[[141 138 144 143 143 129 143 142]
 [145 148 139 148 146 129 141 150]
 [141 138 152 144 142 127 151 140]
 [148 147 140 144 141 127 146 150]
 [143 144 141 141 142 127 140 144]
 [142 139 151 147 142 128 144 140]
 [148 147 144 141 146 128 150 144]
 [141 147 141 143 141 128 145 147]] ans = 141

[[131 108 120 118 133 137]
 [149 119 145 112 130 134]
 [123 144 139 132 140 108]
 [114 126 117 127 137 127]
 [138 108 149 138 129 117]
 [141 136 106 114 112 108]
 [143 146 121 134 148 142]
 [106 146 123 108 123 144]
 [111 115 136 114 125 138]] ans = 131

[[148 121 126 124 120 143 122 141 139 144 108 140]
 [135 129 128 125 121 136 117 146 120 133 119 128]
 [135 130 126 136 140 114 135 125 128 123 124 122]
 [102 132 131 123 120 132 128 115 125 121 152 128]
 [112 127 131 121 118 138 125 122 128 128 141 133]
 [132 123 129 121 119 143 124 131 135 137 123 136]
 [142 127 127 130 131 126 124 141 123 131 113 125]
 [115 128 129 124 124 132 130 118 131 127 140 131]
 [136 123 129 124 121 139 124 135 134 136 118 136]
 [116 132 127 132 135 117 138 109 131 119 143 125]
 [121 129 126 133 137 116 141 108 136 122 138 128]] ans = 148

[[132 120 137 128 133 121 121 126 134 136 131 120 142 133]
 [128 135 127 135 134 122 115 134 112 123 129 128 125 136]
 [121 117 136 105 130 136 131 130 133 128 131 139 128 130]
 [124 123 125 150 121 137 136 120 132 128 129 123 122 119]
 [131 121 126 127 122 121 134 140 130 124 133 132 126 121]
 [126 134 133 137 116 139 119 141 122 131 137 140 138 125]
 [137 136 121 129 119 143 132 125 132 123 122 132 119 127]] ans = 132

[[142 127 113 134 140 139 119 123 116]
 [115 135 124 121 120 115 128 132 124]
 [113 137 119 123 114 117 124 133 124]
 [114 128 126 134 107 119 124 128 130]
 [126 117 137 133 130 132 129 123 132]
 [120 126 130 120 133 108 133 121 116]
 [122 120 136 116 151 107 140 117 111]
 [123 134 125 128 119 131 128 129 132]
 [118 127 137 115 138 108 143 124 121]
 [125 113 140 137 131 131 135 124 138]] ans = 142

[[139 127 123 150 135 117]
 [130 125 124 126 131 118]
 [135 124 117 150 127 115]
 [127 146 122 132 119 131]
 [126 142 131 136 114 127]
 [128 145 142 125 123 134]
 [135 123 124 124 129 120]] ans = 139
---
[[131 122 141 134 139 147 122 116 128 123 142 124]
 [128 127 128 132 126 130 133 134 122 125 125 131]
 [129 133 133 128 135 131 111 111 140 138 139 117]
 [140 127 140 139 140 128 124 127 131 132 140 121]
 [106 139 116 118 112 141 118 114 131 133 118 129]
 [123 142 118 118 121 121 132 132 142 140 122 137]
 [122 128 123 122 123 128 124 123 128 127 125 127]
 [134 122 139 140 137 135 123 124 122 125 137 120]] -> 131

[[128 128 128 128 137 149]
 [129 142 149 149 149 150]
 [128 128 129 144 149 149]
 [130 146 149 150 149 149]
 [130 144 149 150 150 149]
 [129 142 149 149 149 149]
 [129 140 149 149 149 150]
 [128 128 142 149 150 150]
 [128 128 128 139 149 150]
 [128 128 128 128 130 146]
 [128 129 143 149 150 150]] -> 128

[[125 120 127 128 128 114 116 141 123 129 122 132 126]
 [120 125 127 116 131 129 119 134 129 133 123 145 120]
 [133 137 120 128 138 136 120 121 137 132 130 126 133]
 [130 129 136 110 130 128 118 140 123 135 115 128 116]
 [124 136 119 131 135 133 119 120 141 135 132 138 134]
 [132 137 153 114 123 132 126 134 133 141 119 126 117]
 [125 125 135 112 122 127 125 141 122 130 111 134 109]
 [132 139 125 113 133 146 127 123 134 133 121 129 118]
 [123 125 127 110 122 132 130 139 123 128 111 135 107]
 [133 137 152 114 124 130 124 136 131 141 116 123 117]
 [135 134 143 120 129 121 116 140 128 139 116 118 123]] -> 125

[[122 126 130 130 128 130 131 122 129 127 134 131 131 123 124 124]
 [122 125 129 122 134 124 128 126 125 133 137 131 125 124 121 128]
 [137 132 129 114 146 119 117 146 124 144 136 123 116 131 126 129]
 [134 131 145 130 143 141 125 139 137 138 156 121 132 118 123 128]
 [144 135 142 127 145 137 119 151 136 142 148 116 126 124 129 122]
 [111 120 113 120 118 111 134 109 115 121 111 141 123 132 123 125]
 [106 117 132 115 140 120 133 112 120 136 151 140 125 115 107 130]] -> 122

[[122 134 125 121 141 126 104 108 135 140 131 132 120 149 148]
 [147 147 135 155 140 155 119 109 125 115 134 134 113 143 136]
 [126 119 121 102 157 140 117 119 115 131 117 141 149 147 153]
 [134 130 119 120 145 124 120 141 126 121 122 148 101 147 146]
 [147 130 146 105 127 122 151 134 107 150 131 137 129 135 124]] -> 122

[[131 132 131 132 131 131 130 138 129]
 [137 139 135 132 130 131 129 129 128]
 [131 133 130 129 131 129 131 148 130]
 [130 131 130 133 131 131 129 137 129]
 [130 131 130 130 130 130 130 139 129]
 [129 131 131 140 135 135 131 152 130]] -> 131
---
[128 114 157 152] result: 128
[138 157 115 103 130 125] result: 138
[128 145 142 148 153  99] result: 128
[102 108 143 128] result: 102
[119 145 114 110 120 152] result: 119
[126 132 133 117 155 141] result: 126
[118 125 106 119] result: 118
---
103	139	153	118	115	146	135
108	155	135	151	150	124	105
121	124	125	132	133	117	104
gives 124

150	99	123	131	131
152	100	139	119	131
149	142	110	99	122
gives 142

118	122	145	154	148	144
128	126	122	122	137	119
121	115	127	122	127	137
gives 115

147	117	132	123
101	134	125	136
120	128	126	128
gives 128

117	117	130	129	138
139	124	121	130	149
140	128	118	126	119
gives 128

119	143	110	116	112	135
134	120	129	111	142	134
123	132	111	150	112	132
gives 132

115	118	119	110
138	108	123	116
123	102	106	108
gives 102
---
[[129, 134, 125, 145, 144],
 [106, 124, 140, 117, 118],
 [151, 135, 144, 116, 135]] result: 134

[141, 130, 150, 147] result: 130

[[122, 119, 118, 129, 131, 115, 121],
 [142, 119, 118, 141, 119, 138, 106],
 [122, 117, 126, 111, 121, 125, 108]] result: 119

[132, 128, 123, 125, 134, 131, 100] result: 128

[109, 157, 122, 145] result: 157

[125, 153, 106, 124, 143, 137, 140] result: 153

[113, 120, 149, 136, 116, 155] result: 120
---
[152 147 146 136 119] 147
[142 138 149 148 102] 138
[120 152 118 105 114] 152
[107 105 112 142 122] 105
[154 127 129 135 139] 127
[146 133 135 134 103] 133
---
Input:
[[128 143 153 143 140 140]
 [121 125 130 129 104 110]
 [122 123 126 124 108 115]
 [121 120 122 121 109 116]
 [108 107 107 104 116 119]
 [142 127 119 126 119 124]
 [137 121 111 120 119 121]
 [128 142 152 146 128 127]]
Output: 121

Input:
[[136 116 137 126 105 128]
 [127 131 133 117 147 125]
 [114 134 132 130 118 126]
 [124 130 125 134 131 128]
 [134 135 125 125 126 123]
 [118 135 133 128 127 128]
 [122 132 130 127 145 124]
 [123 126 134 142 111 126]]
Output: 124

Input:
[[133 132 127 131 130 130 107 136 136 110 123]
 [131 134 129 128 131 133 108 133 140 105 126]
 [138 135 125 123 129 135 126 134 120 126 121]
 [124 121 131 127 125 126 131 124 123 129 133]
 [125 124 129 134 125 123 113 139 133 119 133]
 [131 129 129 126 131 129 129 126 122 133 128]
 [122 126 121 129 128 126 125 151 102 129 128]
 [126 133 132 124 125 123 139 119 127 142 123]
 [130 126 126 125 131 133 123 128 131 126 130]
 [129 134 130 131 128 127 127 129 128 127 122]]
Output: 130

Input:
[[115 115 117 118 137 113 126 146 134 146 117]
 [151 150 150 149 113 141 124 110 141 113 150]
 [127 126 126 126 128 127 127 128 126 127 126]
 [127 128 127 128 129 129 128 130 126 129 127]
 [129 130 130 129 132 129 134 129 136 129 130]]
Output: 127

Input:
[[138 117 123 110 115 140 135 138 131 119 135 126 125 118]
 [128 136 147 131 140 115 136 129 138 136 125 129 128 121]
 [126 137 149 130 144 119 134 126 140 143 126 129 125 119]
 [137 118 122 146 136 117 122 126 124 131 121 122 131 137]
 [116 141 118 115 119 139 119 121 116 122 127 130 127 130]
 [146 115 131 143 136 116 137 133 138 134 124 130 129 115]
 [118 139 133 108 118 141 141 127 129 124 136 131 124 127]]
Output: 115
